Each path below is one point turned by a fixed rotation once a step. After each direction that follows a path, write how fast that rotation turns it, in deg/step (0 if it stays still).
Each turn is a multiple of 5 degrees from 10 to 175, or 0.
Each row of a path follows its step; steps can be skipped.
Path 1:
step 0: [ 13  11   1  10  21 -12 -12 -21  -7 -36 -19  32  26  -4 -32  12 -40  -5
  -4  15 -12   3  12  26 -18   1 -17]
step 1: [ -8  46   5  11  -1  -5 -24   4 -23 -48  -8 -11  17 -22  10 -14  -4 -11
   6   6  12 -13   1   0 -40  15 -10]
step 2: [  4  19  10   5 -24  22   2 -34   3 -25 -12  -7  19  23   5  -5  -3  -6
  33  20  34  24   2  14 -18  36   4]
step 3: [-19 -11 -32 -22 -15  12 -31 -29 -17  -7 -17  13  27   7  -2  -5 -18 -18
  36   2   0 -27  -3  22   4  25   2]
step 4: [ 11  19 -35  10 -21   5 -14   2  -8   2 -10  -1  10 -27 -42  26   2  17
  28  25  10 -26   8   4  -8  22 -22]
step 5: [ 16  -7 -32  29  -4   7  -3  23  23 -23 -33  -9   3  -6  21   1  23 -12
  15   3  16 -12   0  25 -10  31 -28]
step 6: [ -3  -5 -34  15  13  25 -22 -39  47   6  12   5   4  -3  32   0   5  13
  18  13  11 -13   4  -2 -23  15  -7]
step 7: [ 18  -7 -47   0  34  12 -17  -1 -17  10 -11 -11   3   6  15  -2   1  20
  51  28   4  -4  -5  -2   0 -22   6]
step 8: [ -2 -11 -22  51  18  12 -13  13  11 -15 -21  27  -3  15 -23  11 -13  20
  14  27 -14   3  -1  23 -12 -25 -10]
step 9: [ 12  11  -4  17  42   0 -17   2  16 -40 -33  18   1 -26  17 -14 -16   3
 -10  14   6 -21  24  -7 -26 -11   4]
step 10: [  5  28  10   0   5   7 -20 -21   1 -35   5  -4 -14   4  22  -4   3   0
  19  41  19  21  -6  15 -42 -26   9]
Directions:
[  4   2 -10  -9 -20   9   6  -2  -1   7  -9   2   7 -12   2  -2   5  10
  -7  -4   1  -3 -15   8   1  10   1] => 35
[ 9 -4 13  1 -9  5 -5 -2  0 16 -5  1  1 -4 19 11 -9 -8  4  3 -5 -3 13  6
 -6 -3  6] => 100
[-14   6  -3  -1   6   9  15  -6   1  -1 -10 -15  -9  -5   0  17  -9  -8
  -1  -8  -1   0  -6  -1   1  -5   1] => 0
[  2   2   4  -5   2  12   6  -8  -6  -1  13   5  -7  14  16  -4  -3   8
  13 -12   7   0  -8  -6  -6   4  -4] => 85
[ -5  -7  -1   8   3   2   6  -7  15  -3  -4  20   3   9   3  -5  -9 -10
  -7  -9  -4  -1   1  12  11   8   1] => 125
[  3   9  -8   3  -2  -9   3  -3 -12   9   6  11   5  -6  -2   3  -7  -3
  11  -3  -6   3  -3   5  10 -15 -18] => 95
[-11 -17   2   0  -9   0  -4  -3   4  -2  -3  -3   7   4  -2  -5  -1  -3
  -2  -4 -15  -3  -7  -5 -18  -8 -15] => 140
Path 2:
step 0: [-21   5 -16 -20   2  24  43  -5  22  11  14 -49 -18   5 -20 -28  -3 -27
  19 -17  -7 -47  -6   1 -10  -9 -10]
step 1: [ 26 -26 -31 -11   5   3  20  -5  -2 -55  34  23  -2 -23   0  -2  34  35
   8  32 -19  -8   4   6  -5  -7 -11]
step 2: [-33  22 -32 -23   0 -33  10  16 -18   8  14  -6 -18   9  21  40   4 -18
  14  -3 -31  27 -39  -6 -20   4  20]
step 3: [ 20 -18  53 -15   8   8  -4   0   9 -12  34  22  -2 -21  11  34   2 -58
   3  13  20   8   1   8  -1  16 -17]
step 4: [-30  36   7  25   6   9  59 -27 -31  11 -11  13  17   4  13 -11   4  -7
   3 -10  21   4 -21   9   1  -9 -40]
step 5: [-15   9   5   1 -14   1 -40 -13  16 -14  -1  27 -10 -32 -43 -20  18  20
  31   4   8  30   3  -6 -36  13 -34]
step 6: [-41 -13  22 -34 -15  27  28 -15   5  -3   0 -15 -28  29 -20  21 -38  31
   6 -21  -7  -9 -11   0 -21  -9  18]
step 7: [ 23  10   8  30  10  30  16  31  21 -18  42  37  -7   0 -28  26  26  18
  16  -1  -5  -6  11  -6  28  -6  22]
step 8: [-18  32 -19   8 -44 -33  32   2  32  16   1  12   3 -19  28  11   9   0
 -17 -24  -2 -19 -22  21 -19  18  26]
step 9: [  5  12  27 -41  -7  14 -40 -24  -2 -12  28   5  -8 -32   5 -19  33 -16
  -5   8  19 -18 -32 -17  31  12  10]
step 10: [ -8  11  12  21  -7 -18  16 -45 -20   8  48 -17  24  36  -1 -13 -23   6
   3   8 -33 -16 -28   9  -4  -9 -23]
Directions:
[  4   4   0   2   2  -1  13   7  10   3  -9   0  10  -8  -1  -4  16 -11
  -2 -15  11  -9   7  11  -1  -7  -6] => 90
[-6  4 -4 19 11 -1 -9 -5  7  2  7 -5  7  8  6 -1 14  3  8 -6 -9 15 -4  5
 -2 -6  5] => 130
[  4  -1 -10  16   6  -4   0   2  -3  -2   9   5  -9  -3  -2   0 -13   4
  -2   6  16  -7 -10   8   3 -18  -4] => 115
[  2   8  -1   8  -9 -12  -4  10  -9  -3  -4  12   0  12 -14  -6   1 -14
   9  -3 -12  -7  -3  -7  -1  -4  -1] => 135
[ -4  -9  -3  -3  12  -2   8   1 -10  -9  -7   3  -4   0   6   8  -1 -15
   8   5   3  17   3  -1 -10  -2 -16] => 35
[ -5  -5  -2 -14  -1  -6   2  11   5 -10   4 -13   7   8 -16  -1   0  16
   4   1  -3   4   2   7   3 -10 -11] => 70
[  2   2  -3  12  -5   6  14   7  -5  -1   2   1  -4   6   1 -11   3   3
   2  12  -3   3   6  16   9  19  -4] => 110
Path 3:
step 0: [ 43   1  19 -12   4  11  20  10  -5  12   5  25   6  16  18  14  15 -11
 -17 -12 -24 -24 -19   0   9  40  30]
step 1: [ 30  -1   8   5 -10  17   8  57   6   9 -17   0 -15   7 -17 -15  22 -21
 -25 -27  -2 -28 -18   7   9  -1  -2]
step 2: [ 24  18 -32 -11 -12  10  29  28  29   6  -1  31  12  30   9  13  11  11
 -17 -16 -31 -12 -11  -3  19   1  -7]
step 3: [ 11  36 -37  -4  14   0  13  33   1 -18 -22 -14  -3   3  -8  -4   9  -4
 -25 -29  -2 -12  -3  44  10 -11 -10]
step 4: [ -5  11 -37 -12  25  -1  33  11  24  -1 -25   3  14  -1  -6  47  15  -4
   2 -15 -31   7   6  16  -2  24   8]
step 5: [-15   0 -22  -5  25   8   8   0   8 -34 -31 -14   8  -7  -9 -10  52 -29
   9 -29   3  -9 -10  20  -4  13 -11]
step 6: [ -9   6 -30  13  16  -3  17 -11  16   7  21   2  21  17 -21  13  42  -5
  31  -4 -13 -23 -14   2 -10  38  14]
step 7: [ -2 -10 -12  36  20   0  19  11 -19 -25  10   4 -24  20  -2  -4  32 -27
  36 -17  12 -28 -13  21  -2  -4  -3]
step 8: [ 28 -11  -9  11  24  17   0  -5  -5   4  31   7   8  43  11  21  12 -20
  28 -13 -34 -17   7   9  -6   1  29]
step 9: [ 49   2  26   9  32  30  -3  15  -5 -34  11   7 -22   6  -9   7  11 -21
  -1 -18   6 -30   1  18  -7   3   1]
step 10: [ 38 -15   4  -3  25  29   7  22  30  13  19  20   8  10 -34  14   7  -3
   1 -10 -40 -10 -10 -11  -4 -16   0]
Directions:
[  6  17   3   3   3  -4  -3   0  -4   3   9  -8   0  -6 -13   3  -5  10
  -7   5  10 -13   0  10  -5  17   7] => 125
[  3   4 -14  -6   6  -6  -3  -1  13  14   9  -3  -6   9  -4   3  -5 -11
  -1   3  -2   8   6 -18   0   6  11] => 170
[  4  -2 -14  -8   2  -1  -4   8  -1   8 -14  -3  -6  -3   5   5  14  18
 -15   9   2  -2   1  -2   9  -4  -2] => 35
[-16 -10   2  -3   9 -14  -2   3 -14  -1   5   6   3  -3  -3  -4   7   3
 -10 -10  -1   1 -13 -11  -5   8   8] => 55
[ -1   4 -11   3   8 -11   5   0 -18  -1   3  -2  -6   7  13   7 -15   1
   0  -1  -5   5   5  14   3 -10   7] => 80
[ -8   8  -3 -12   8  -7  15 -13   5  -3 -10 -11  -3  -6  -8  -6  -4   5
   1   0 -13   3  -2  -1 -11  -1 -12] => 45
Path 4:
step 0: [ 26 -33  24  -6 -36  20 -11  -4  -2   2  47 -13  -1  -3 -28 -29 -19  -5
 -28  -8  39   0  11  -4  -1  11   4]
step 1: [  9 -21 -11 -30   0  -4  30 -10   2   5  32  44  21  11 -21  10  -7 -15
  -8   2   7  41  41  -8  -2  24 -12]
step 2: [ -8 -32  16  19  11   5   4   5  36 -15  13   9  28   5  24  32  25  -3
  16   1   8   8   4 -19 -26  40 -37]
step 3: [-19  -7  20  14  -3 -11  10  -3  -7 -19  10 -24 -21 -35  -5  51 -20   1
  10 -16 -35  16  -3 -11 -37  -5 -29]
step 4: [ 12  12  30  22 -13  12   9 -10  21 -32  18  -3 -28 -42 -33  22  -2   1
 -30  21  -8 -20 -18 -10  30   2   0]
step 5: [ 18  22  19  -8 -26   1  -7  27 -19  28  22 -18   6  -5 -27  14 -10   7
 -17  37 -10   4  39 -21  28  31  10]
step 6: [  4  -5  37  -5 -19  42  -8  -6  -6   2  21  -5  12   8 -16  -6  24  16
  -5   0  50  27  41  10 -21  18   1]
step 7: [-18  -8 -14 -15  -5   7  49 -18  17  12  20   4  29  -9 -17  27  -9  -5
  10 -22  12   6  38  31 -18  11 -32]
step 8: [ -1 -35  10  16 -25  11   8  -3  45 -31   7  -3  16  -9  21  28 -35 -16
   5 -23   0 -23  -7 -12  -6  36 -10]
step 9: [ -3 -19   3   1  -9   1  -2  -1 -12 -23  21  -8 -46  12 -18  42 -46 -18
   4  15 -21  17   0 -39  -2   3 -16]
step 10: [ 37   9  14  16  23  10 -10 -17  16 -30  24 -17 -25   0 -29  18  37   2
 -20  20  -3  16  17 -24  28  17 -13]
Directions:
[ -2  -1  -7  -6  -3   0  -3  11   3  -4   1  14  -6   7 -11  -6 -14   6
 -12   5   2  -2  -2 -19   2   8  11] => 85
[ -6  19  12  -1  -7   9  11   5  -8   6  -6   3  -5   5   1   6  -2  10
   2  -5   8 -14   4   9   2   7   7] => 45
[  7   7 -10   7   2  -7   5  -5  13  -1   5  19   1  -1  -9  10  10  -3
  -4  -4  -3  -8  10   7  10 -10   4] => 120
[  8   9   0  -8   1 -14   2  -9   3  -4   7  -3   6 -18   4  -2 -17  -2
  -3   0  12 -11  -7   0  -7  -3   4] => 90
[ -1   4  -6 -10  14   4  12  -5   7  -1  -3  -4   6   1  -3  -7   3   3
  -5  13  -8  -9  -6   5  11  16 -13] => 125
[-12   8 -11   1 -10  16  -7  -8  11  -2  -5 -11  10   1   2   2  -8  -1
  -4  12   0   1  11   2   0 -11   5] => 40
[  5 -13   3  16   7  13   0   1   5   5   3   1   0   2  -1   1   5  -1
  -5  12  17 -14 -13   0  -6  -4   2] => 175
Path 5:
step 0: [ 10 -32  39  36 -17  26  24  -7  -2  -1   7  21  12 -19 -36 -12   4 -24
  11  13  -5   1  33   3  27  23  10]
step 1: [-12  10 -17 -46   0 -20  13 -24   4  13  14  14  13 -20 -29  -5   8  40
  26 -20  14  13  -4  -5  43 -25   1]
step 2: [ 23  28 -12  29  24   8  18 -29  18  -4 -15 -31 -27 -18  18  23   1   0
  -4 -13 -36  16  24   2  -8 -30  22]
step 3: [ 39 -33   0  -8   7 -10  27 -16 -16  16 -18  29   4 -21  27 -25 -34   8
  15  10  -3 -20 -23   1 -28  26   7]
step 4: [ 24   3  21  -5   4  11  -5  12 -30  -9  36  41 -42   5 -17   6  15  24
 -39   3   3   1   7 -34  20  -5   0]
step 5: [  0  28 -39  23 -20  -1 -16 -15  24  -4   8  21   1 -39 -36  -9 -14  -8
   9  35 -13  -7  25  25  21  12  -7]
step 6: [  2   2  13 -52   5 -18  17 -47 -17  -5  -1 -25 -13  20  -1  -4  -2 -12
  32 -12 -34   5  16  -3  28  23   3]
step 7: [ 28 -22   2   8 -17 -16  36  12  -8  12  -6  -4  -9 -40  15  43  10   5
 -27 -28 -16 -15  -6  31  14 -25  -1]
step 8: [ 16  41  35  -8  18  14  12   5  -3   1 -35  13   4 -41  -3 -25   6  21
  -3  41   0  -5 -29 -16   1  10  20]
step 9: [ 41 -13   4  -5 -21  34   1 -26  28  -5  58  -9 -23   0 -21   6 -10   5
  19   9  10 -16  -1 -32  -3  -5  -2]
step 10: [ 12  -3   0   3  14 -37 -17  -8  29  21  -9  19 -36   1 -19 -17 -19  18
   0  -5 -27  29   0  36  22  -1 -39]
Directions:
[-10  -2  -4 -15   7   3   0   0  -9  -1 -12  -3   3   4  -2 -10  -4  23
   1  11  -6   2  -5  -2   3   3 -11] => 155
[  8  -2  -8  -1  12  -5  -1   4  -5  10  -3   7  -4   3 -11   4  19   3
  -7 -11  10  -2  -7   6   8  -6 -12] => 120
[ -3  22 -12   7  -3   0  12  -1   3  -9 -11  -7  -8  -3  -1 -12   1  -4
 -12   4  12  -3   2   0   0  -3  -2] => 120
[ -2  10   3  15   4  -6   3  11  -2  13   6  -6  -4   2  11  11 -10  10
   7   2   4  -5   9  -5  12   2 -10] => 135
[-14   1   4  -4  -8  -2  13   2  -7   1  -7 -12  15  -8 -11   7   8  -6
   3  -8  -6  -3   4   2  14   2   5] => 60
[  5  -2  -4 -14 -17  -5  -4  -1   1   2 -11   3  -5   6   3   7   3  -1
   3  -3   6  -3   8 -24   1  -9  -2] => 140
Path 6:
step 0: [ -1 -34   0 -41 -17  14   4  -3 -13 -25   5   8   5 -13  36   1  21  36
   1 -15  18  25  -1   2   3  14  -3]
step 1: [ -1  -3  15  -1 -17  -7  10  -1  -6  18  40 -12   0 -27   0 -22  -3  12
   8 -13  27  46  -4   6  11  35 -21]
step 2: [ -1  -3 -13 -19   5   8  -5 -43  14   5  15  -4  24 -26  -6 -17  -6  34
   1  -7  48  -9 -19   9  -4  19   8]
step 3: [  4  -3 -40 -23  -1 -28  -9  -3 -18  12  19 -15  22  -6  -5 -10 -16   8
  -1  25  17  14  17  39  25  20  10]
step 4: [ 25 -12 -35  -7  -7  -9  -8  24   2 -38  21  -4  16 -47  22  -5  -1  18
  -3  11  20 -11 -13  -1  15  -2   8]
step 5: [ 12 -13  24 -13 -38 -21  -7   7   3  19  22  -1  31 -20  35  11 -14  13
  -3  20  -3  17 -20   6  29   3   7]
step 6: [ -2  -8   5  12   6  12 -21 -25   6 -14  19 -20  13 -24  20 -16 -10 -19
   2  22  18  13 -57   6  17  10 -11]
step 7: [-20 -22   0 -24  15  -9 -25 -15  -9  -8  19  -3   6  22   6  -2   5  32
 -20  22   1  22 -38  22  14   6  28]
step 8: [-17 -24 -10   6   9 -16  18  19  -2 -23  42  12 -10 -22 -20 -14  20  -8
  -7  34  13  16 -20  15  18  16   9]
step 9: [-14 -34  28 -26 -29   7   9   5   5 -21   6   4  27 -22 -13  12  20  28
  -8  26  16 -18 -11   8  -1  18   9]
step 10: [-11  12  21   0 -27  -6 -17  10 -23   7  14 -38  13 -26 -25   7  15 -17
  -5  18  20  10 -16  24  12  29 -13]
Directions:
[  2   5 -11  -3  -6  -2  -9  15  -7  -6   2 -14  -8  10  -5  -2  -3  10
  -3  -1  -2   8  -9 -17  -8   8  -1] => 110
[-15   1  11 -12   5  -4   2  -8   4  -8   3   6 -17   6  13 -14  -4  -3
   3  -4  -2   8  -5  -6   5   0  -3] => 55
[  7   6  -2  -7  -3 -22 -12   5  10   5 -12  -6  -5  -6   3  -6  -4   0
   3   0   7 -15   3   2   7  -5  -6] => 45
[ -5  -5  -4  -4   0  15  -9   3   5  14  -2 -11  -7 -12  11   5   5  -7
 -13  -1  -7   0   6 -10  11   1   5] => 60
[  5  -6   5  15 -10   2  10   8   9  -2  -1   7 -11  -5   2  -1   2  21
   7   7  -5   1   6  -5  11   4  -6] => 90
[ -3  -4  10   9  12   3 -13   7 -14 -14 -12  -2   3  -3   1  -3 -10   6
  -9  -6   3   4  10   9   6   3  -4] => 110
Path 7:
step 0: [ -8  14   6  -2   3  -7  -1   3 -20 -17  21  12 -14  18  20 -17 -34   0
  15 -14  -1  -9 -45 -20 -13 -14 -42]
step 1: [ 11  20   0  19  10  -5 -10   4  -8 -44   3 -24  -5  13 -16  10  -2   8
  36  30 -16   9 -38 -10 -19   9 -10]
step 2: [ -9  19  -3 -26  18 -26  16  -7   1 -39  -4   8  10  27  20 -25 -32   6
  32  17   0  14  -9 -14  10  -8  -2]
step 3: [-45   5 -15  -5  27  15 -16 -22   0 -35  29 -32   3   8  -8  -5  -8 -12
  23  17   2  -1 -13  -9   6  13 -16]
step 4: [ -3  22   5 -10  -3  -3 -16 -13  13 -24  17   7  -5   4  27 -29   4   7
  20   8  -7 -30 -34 -38  22 -12 -24]
step 5: [-26  20  -6  21  -8 -18 -19 -16 -10 -21   2 -15  21  24  12  18   3   7
  43   5  -1 -22 -25  -6 -28   6 -14]
step 6: [ 20  12  -7  -3   8 -14  19  -3 -34 -23  30   8   2  18   4 -20 -26  -8
  49   1   4 -15 -19  -7   9 -12 -20]
step 7: [ -6 -12   2  18   0 -16 -33 -15   1 -54  12 -20  -3   4  -2   4 -30 -13
  27  13  -2  22 -25  -3   2   7 -14]
step 8: [-17  18  -8 -19  -1 -26  13 -23 -12 -41   8 -18 -22  17  14 -26   7  18
  13  13  -3   8 -21 -18  16 -27  -9]
step 9: [-35  -1  -3   1  13  -5 -10  -5   8 -36  10 -26  10  20  -6  -7 -11 -13
  23   4  -1 -22  -2 -48 -32  -4 -10]
step 10: [ 12  41  -1  -3  -7  25  -1  -7  -4 -41   9  -2  13  15  10 -18   4  -6
  34   3  22 -17 -14 -15  15 -18 -29]
Directions:
[-15   1  -9   8 -11   4 -13   4   0   0  -6  -2   0  -3 -22   1  -3   1
  10  -5 -12   4   1  -1  -2   9   8] => 175
[ 13   5   2  -3 -14   1   5   6 -10   3  -3  -6  -7  10   5   8 -15  -4
   4  12  -6   2   4   5   2  16  -4] => 70
[ -3   4  -4 -10   7  15  -3   9   4  -4 -10 -15   3   6   1 -13  -4   6
  -8  13   5   8   7 -10  -4  -4   6] => 55
[ -1   3   0  -8  -8   2  -4  -2  12  22   4 -11   9  -3   1   0  -2  -4
  12   3  13  -8 -12   1   6  -1   5] => 55
